Each path below is one point turned by a fixed rotation once a step. After each direction that follows a path, write how fast that rotation turns it, in degrees each step (0 if it stays still).
Each turn is a multiple of 5 degrees from 10 to 175, or 0.
Each row of a path follows its step; steps can be skipped.
Path 1:
step 0: [-25.2  12.3   2.0  -1.2  30.5 -21.8   5.2  18.3  -3.2  -4.2 -13.4 -10.9
  -4.1   0.5   8.3  16.7  -5.0   2.5 -21.1   0.8  -3.6  -4.4 -19.3  17.3
  -1.9 -32.8  -3.3  -7.9 -12.7 -14.9  -7.8  16.1  -8.1 -21.6 -14.9  -4.3
  -1.1  -9.2  -9.8 -21.3  -1.4   7.4  11.6  25.1  -1.3 -22.8 -19.3  21.4]
step 1: [ -8.8  14.1   2.4  -5.4  26.1  -3.7  13.2  -3.9  -0.5 -23.4 -15.9 -11.7
 -10.5 -32.1 -20.5  -7.6 -24.2  12.0  17.7  15.1   4.6 -14.0   3.2   3.9
  -0.4  15.6  17.3  15.5   6.9   1.1 -25.3 -22.7  -9.1  -5.7   0.9  -8.5
   8.5  13.0  -6.1 -19.9  -7.0  -9.1  23.2   0.4  22.5 -12.5 -10.3  13.9]
step 2: [ -6.1 -18.0  -8.4   6.0   3.2  19.2 -17.9  -7.7   7.1  -9.7 -24.1 -17.3
  -8.4  -8.0  -3.4 -13.5 -19.1   8.2  12.8  20.7  22.1   1.6  18.4  -1.0
 -22.3  21.8   1.5  -8.0 -14.1  -1.0  -4.6 -17.6 -10.3   1.8  24.3 -11.7
  -5.5  12.0   8.1  -5.1   8.1   9.5  -8.8 -17.1   0.8  35.5   9.5 -29.3]
step 3: [  8.2 -15.8   2.9  -1.3   4.5  -3.5 -16.0  -3.9  -8.5  12.4   3.0  -2.3
  25.2  22.8  30.6  22.9  24.1   2.4  23.2   7.7  27.0  -6.6   6.8  -4.4
 -17.7  -4.3 -24.7   2.5 -33.4 -17.2   9.3   0.9  -0.7  -1.2   5.5   0.7
 -13.2  -0.2   4.8   1.7   5.8  28.2   0.1   2.3  -3.7  -7.4  -3.9 -25.7]
step 4: [  4.0   5.7   7.9 -14.2  20.2 -23.8   8.3  15.8 -10.9  -3.4   9.3   5.6
  28.9   2.4 -14.2  16.2  -5.5 -37.1  30.6 -10.4  12.5   7.2   1.2   2.1
  -3.2  -9.0 -18.8 -11.1  -2.8  19.1  -3.8   4.5  12.5   7.9 -10.2  10.1
   4.0 -32.2   3.5   2.0  -1.7  -2.5   5.7   6.0   3.7 -31.8 -16.4   1.4]
step 5: [  0.1   7.7 -14.8 -12.1   2.4  -4.9  -5.2  16.2 -13.9  -2.1 -19.1   7.0
 -12.8  13.1 -23.9 -24.1 -44.0 -18.0   0.4  -5.2 -21.8   1.0 -19.6   6.4
 -10.5 -21.9   0.5   5.2  16.0   5.7 -31.4  -4.6   0.7  11.9  14.4   3.1
  16.5  -2.7  -4.3  10.8  -4.3 -12.8 -10.6  -9.3  10.8  -9.7 -13.9 -14.5]
step 6: [ 24.1  -3.2  -4.6  13.5 -26.4   5.0 -11.2   1.4  -3.1   9.8  -9.7   3.8
 -16.5  11.9  -0.7 -19.4  -2.3  19.1   2.2  17.0  20.4 -27.5  -6.3   3.5
   8.1  -6.9  15.8  20.2   2.9  -1.8  -6.0 -13.4   6.3  21.0  17.9 -25.1
   6.9  21.4 -13.7  34.1 -25.9   2.7   4.3 -12.0   3.3   1.9   4.6  -8.2]
step 8: [ -5.4  -7.5  -0.7   3.6  -6.6  -3.4  10.8   7.2 -40.2 -12.5  18.2  12.2
   6.8  19.5  -0.4  15.9   7.9 -36.4  -6.0   8.5 -21.6  19.2  -5.6   2.1
  22.2   7.0 -11.5  -6.8   6.3 -21.0   5.0   7.1  -7.2 -16.8  -4.2  21.7
  -8.0  17.1   6.9 -11.6  12.6  -3.4   2.3   9.1 -15.2 -12.2 -28.0   5.4]
step 10: [  6.9  16.7   1.8 -10.1  -2.0  17.9 -10.1   6.8  23.4 -12.9  -5.7 -23.1
  14.5   0.4   7.9 -26.8 -12.9  17.3 -20.7  12.0 -14.3 -28.4   8.7  34.4
  -6.9  -7.6   6.4   3.8   8.2 -13.5  -4.4  12.2  12.1  -4.9  -2.9  -9.6
  -1.9  -2.4  10.1  -0.6 -20.0   6.6 -13.6 -20.6   7.2  24.2  22.6  11.3]
step 11: [ 15.2   3.8   7.4 -11.5  -9.0  21.5 -14.4 -37.6  13.0  -4.3  10.3   1.8
  -6.1  -8.3   1.8   6.2  25.6  -8.8  11.2  23.3   2.6 -22.2  11.1  22.4
  12.8  -1.0   1.4  -5.7   9.5  -9.5  22.7  -3.5   7.5 -21.8  -7.6  -0.9
  12.1  16.8  -8.2 -19.0  -3.9  27.7 -13.8  20.5  13.1  -2.9   7.9 -12.6]
Speeds:
[ -3.3   0.1   8.1  -6.1   1.6   3.2  -3.1  -2.9  -2.4   3.8   0.1  -6.5
   0.5   3.8  -4.2   9.4  -3.2   0.4  -0.2  -4.8  -6.6   3.1  -6.8   2.7
   1.0  -2.2   0.8  -5.9  -3.7   4.1  -7.8   0.5   0.9   5.1  -1.6   1.3
 -10.1   1.1  -1.4   0.6  -4.6  -0.5  -0.4  -5.6  -3.5  -6.2  -0.9   6.9] => 80
[ 4.7  4.1 -5.2 -5.9  1.7 -0.4 -3.4 -5.3  1.6 -4.6  0.4 -8.1  5.8  0.1
 -0.5 10.8 -1.0 -0.9 -0.3 -1.8  0.9 -5.3  2.0  0.9  0.9  1.5 -5.0  3.5
  7.7  2.4  4.7 -2.6 -0.4 -3.3  0.6  5.6  5.0 -4.2  3.5  1.1 -5.4 -5.2
  6.2  2.5  3.5  4.7 -6.1  7.9] => 110
[  3.5   0.7  -1.4   0.0  -3.6   3.1   3.8   4.6  -8.9   8.2  -1.7   6.0
   2.4  -0.4   5.8   1.8  -5.4   2.8  -4.3   3.3   3.3   6.6  -5.1   2.5
   4.1   2.5  -0.6  -3.0  -1.1   3.2   1.9   0.2   5.3  -4.6   2.1   1.9
   4.6   0.2 -12.3  -5.1  -2.9  -3.6   4.1  -3.1   0.8   6.6   1.4   6.1] => 40
[ -2.3  -1.6   6.2   1.4   3.3   1.6   2.6  -7.3  -2.8  -4.5   2.2   2.6
  -0.1  -2.0   2.1  -5.0   3.9  -2.8  -0.1  -4.3   6.5  -5.2   3.1  -7.2
   6.6   6.8  -2.6   0.9  -1.8   7.8   0.6  -5.6   6.2   2.9  -1.4  -5.5
   3.6   0.3  -2.9  -2.4 -11.2  -3.1   1.9   0.2  -4.1  -8.1   1.4  -0.2] => 140
[ 4.1  5.5 -5.1 -5.0  8.8  9.4  5.6 -4.1 -3.1 -4.4 -4.8 -2.3  6.2 -4.6
 -1.7  2.0 -2.1  5.4  2.7 -3.2  1.5 -0.7  1.8  3.9 -1.5  2.2  2.6 -0.8
 -5.7 -2.0  3.6 -0.4  4.0  1.3 -2.7  0.7  1.4 -2.4 -0.9 -7.7  4.5 11.0
 -3.8 -4.8 -2.6 -1.2 -0.7 -6.1] => 40
[ 8.6  1.9 -4.7 -3.9  1.7  2.0 -3.7 -2.6  4.9 -0.7 -6.0 -1.0 -1.9  8.4
 -1.0 -7.4 -5.7  2.7 -0.4  1.4  3.0 -0.3 -2.1 -5.1 -0.9 11.8  0.4  2.7
 -1.7 -2.5 -4.9  3.4  5.8  5.1  2.0 -3.2 -5.5  4.0  2.4  0.7  1.1 -1.7
 -2.9  4.9  1.7  3.7  6.0  8.3] => 90
[-0.3  6.2 -2.1  0.4  7.3 -5.3  3.1 -6.3  5.6  0.4 -1.8  6.1 -6.3 -3.7
  5.2 -0.1 -1.6 -4.0  1.0 -2.4 -1.2 -4.2 -3.5  7.2  2.8 -8.7  1.4 -4.7
  2.7  0.7 -1.2  9.5  3.9  4.2  9.3 -3.4  4.5  2.6  0.7  0.4 -5.4  3.1
 -2.3 -1.8  5.6  0.6  0.1  3.3] => 70
